Where one turn sends some rows of the set: a few examples, then the rows asked:
J537: [ -3.3  17.1  16.6   8.8 -18.4 -18.4   4.2  -5.3  17.1  -3.9   1.5   0.5
  15.7  20.6 -11.9 -20.6  17.5   9.8 -11.5 -22.9   0.3]
J361: [ -4.9   7.5  27.1 -17.1 -18.5 -11.5 -10.5  15.1  -0.4   9.9 -33.5 -24.7
   6.7   8.4 -24.3  -8.4   5.5  11.4  14.4   2.4  -5.5]
J249: [-21.7  24.5  -1.9  17.4 -18.6 -45.1   5.3   4.0  -6.1   2.4 -47.8  -9.3
   1.8  17.7   0.8 -44.1   2.2  23.9   9.9   7.2  18.4]
J945: [ -5.4   6.4  23.6  12.6 -27.4 -17.2  12.2  24.5 -10.5  11.2 -13.5 -25.0
  10.5  -4.1   4.2 -20.4 -27.3  11.6  -4.1   0.1 -18.9]
J74: [-11.4   8.5  15.3  -5.7  -0.1 -10.1  22.3  12.0  25.7 -11.2 -31.2 -10.5
 -13.9  -3.6   6.5 -30.3 -11.1 -13.3  35.4   4.9   2.3]
J788: [-18.5  23.7  40.4   5.1  -8.4 -17.4  -8.4  -7.5  -8.2  -5.7 -46.6 -13.3
   4.8  13.0 -14.3  -9.7   3.9   0.6  27.4  -3.4  -3.1]
J485: [-25.6 -12.0  22.6  20.6 -14.1 -13.4 -10.0  -7.0  25.3   1.6  -5.0   6.2
  -4.3  -8.2  15.3 -46.2 -16.6  19.6  10.2  -9.7  16.9]
J678: [-16.1   3.0  25.7  14.2   7.4 -16.2  33.5  20.6  22.2 -29.7 -20.8 -10.6
  12.1  -8.3  -6.6 -24.4  -5.1  11.7  21.2   5.5 -16.2]
J907: [-25.4   7.8  12.7  -1.1 -12.3 -39.5   7.3   6.5   4.4  -9.9 -12.9   1.8
  50.8   8.2   1.9 -30.4   9.2  24.1   7.5  25.5   5.7]
J543: [ -3.8   8.6  13.9  24.0  -0.1 -22.7  -6.3 -15.9  14.8  -1.7  -1.5   3.6
  13.5  -1.2   5.5 -44.7 -11.1  20.6   7.7 -25.0 -11.4]
J951: [ -5.9  15.0  24.0  15.6 -22.0 -13.6  16.3   8.0 -11.2   8.7   0.4 -25.1
  -5.2  -3.0  -4.7 -35.2 -31.5  -4.0   0.7  15.8  20.0]
J954: [-16.7   6.4  14.0  29.8   8.6 -26.3   7.8 -17.5  22.9 -22.2 -25.5 -21.0
  23.1   1.4 -13.1 -29.3   1.3  11.0  21.5  -7.3 -23.2]
J308: [-44.8  -4.1  10.0  31.9  -6.1 -12.0 -10.4 -11.9  29.3  -8.5 -20.1  -7.0
  18.8 -14.9   0.1 -29.1  -7.7   5.7  26.5  19.2  13.2]
J253: [-38.5   5.4  26.6  19.5  -9.6 -14.6  14.5  20.6  21.1 -19.3 -24.5   8.7
  30.4 -11.8  -2.2 -21.5  -1.0  11.0  12.7  28.8  11.3]
J156: [-16.8  -6.7   0.3   4.5  -7.0 -17.5  29.2  -3.7  -9.9 -12.1 -32.6 -20.6
  -9.3 -17.4 -17.7 -49.7  -4.1  10.5  19.2  -3.0  22.5]
J659: [-25.6  36.0  -0.1  18.6 -29.9 -31.0   8.1  16.0  -5.2   8.7 -29.0 -11.4
  18.7   1.2   9.6  -8.3   5.8  32.3  12.4   7.8   4.4]
J181: [-27.2  -2.1   8.9  32.2   0.5 -13.7   7.2 -21.2  -8.5 -22.4 -14.5 -14.7
   3.6   8.9  13.3 -34.0 -17.9  12.9  13.6  33.2   9.6]
J529: [ -2.6   4.8   4.8  -5.9 -14.4 -32.2  13.0  -8.3  28.2   3.9 -16.6 -34.2
  15.5  28.5 -18.0 -20.4  12.6   8.4  17.6  -6.0  -9.2]
J237: [-20.8   3.2   0.9   7.1 -19.2  -2.9  30.9   8.3  -9.7  -6.6 -13.0 -21.0
   9.0 -34.4 -11.5 -12.0   1.1  18.4  21.9  -3.4   8.2]
J133: [-22.5  -3.2  24.4   5.1 -31.6  -7.0  -0.2   5.0  30.0  -2.5  -1.2   3.4
  -1.8  12.5  -4.1 -23.3  13.2   9.1  -7.3  -9.4  26.6]
J297: [ -9.9  27.0  17.7  21.6 -14.7 -10.3 -11.8 -13.5  21.6   4.6 -14.3  13.3
   8.8   4.3  -2.3 -35.8  -2.2  -6.8  -1.0 -14.9  13.7]
J620: [-25.6 -15.3   8.8  10.9  -9.3 -35.9   5.8 -11.3  21.0  -9.3   3.0 -29.8
  33.1   6.0  -5.1 -31.4   5.6  38.0  17.5  15.3   2.9]
J789: [ -5.2 -10.0  12.9 -13.9 -22.5  -5.6  -4.5  15.5   7.7   9.2 -19.5 -31.5
   6.2   3.3 -19.2 -25.8  -6.6  21.7  -0.8  27.5  12.2]
J696: [-13.8 -17.7  -7.3   8.8  -8.5  -7.2   4.5   2.1  -1.4  -5.7   0.0 -28.2
   8.9   3.9   4.0 -29.7 -16.0  26.3   0.8  38.5   6.5]
J80: [-23.5   0.4 -28.4   8.3  -6.6 -32.0   8.0   6.2 -18.6  -2.5 -35.3  -6.6
  -8.6   1.4   0.7 -36.2   0.5  10.4  20.1  -4.5   1.9]
J606: [-32.0  -5.3   3.2  -4.3 -28.1 -19.4  -5.4  -1.4  32.9  16.9 -12.7 -21.4
   9.1  13.0  -2.5 -19.5   4.5   4.1  21.6  21.0  28.6]
J861: [-23.8  14.1   9.0  14.2 -11.8  -8.8  -3.0  -8.1  35.8   2.1 -40.4 -12.2
   1.6   7.1 -10.8 -16.5  -0.3 -23.0  24.9  -1.9   3.7]
J676: [-14.4  15.7   6.2   7.9  -8.2 -22.2   7.6   0.7 -29.8 -13.2  21.3 -19.0
  -4.0   1.7  -0.4 -28.2  -5.8   0.1   9.9   6.6   7.2]
J391: [-33.5  13.8  23.3   5.6 -18.1 -26.2 -11.7  -2.8 -24.9 -27.8 -11.2 -13.5
  -7.3   3.4   0.4 -44.5   7.9  -0.6   6.3   8.8  22.4]
J34: [  2.6  11.3   1.3 -25.2  -1.0 -31.2  18.6  -0.4   9.8  -2.4 -18.9 -17.1
   6.8  17.0  10.2 -43.2  -0.2   1.1  33.7   1.6  -3.4]
J432: [-20.0  13.1   2.1 -20.4 -18.7 -32.4  -1.6  -2.9   9.8   8.7 -22.2   0.2
  25.2  13.3  13.5 -39.6   3.2  -0.4  23.3  24.7  23.2]
J604: [-17.4 -21.8  20.5   6.7 -18.3 -18.3   7.3   1.5  21.5  -8.9  10.4  -6.2
   4.6   7.0   5.1 -32.0   3.2  35.2   0.1 -17.8   2.2]
J86: [-23.6   5.6  40.6  10.9 -34.5 -19.9  -7.3  21.5  -4.5  -6.6 -45.2 -17.8
   5.3  -1.5   5.7 -36.7 -15.8   9.3 -10.4   1.6  -1.1]
J492: [-27.2  15.1  22.3  29.0   2.3 -21.9   1.7 -22.0 -17.1 -21.9 -28.5  -6.7
   6.6  13.4   8.7 -13.8  -4.5   6.3  28.8   6.7  -9.7]
J151: [-18.8  28.0  28.2  16.2 -31.7 -16.7  31.0   7.6   2.8  -1.7 -27.9 -25.8
  17.4 -18.5  -8.0 -18.9   3.4  31.4  10.8  11.2  23.1]
J169: [-32.6   6.8  21.9   2.2 -21.7 -28.7 -15.6  14.4 -24.3 -26.2 -23.8 -13.4
   7.6   1.1  10.5 -30.0   9.5  14.9  -1.8  -8.4 -13.4]

J133 goes to J604
J861 goes to J529
Where do these go?
J678 goes to J74
J156 goes to J80
J492 goes to J788
J676 goes to J391

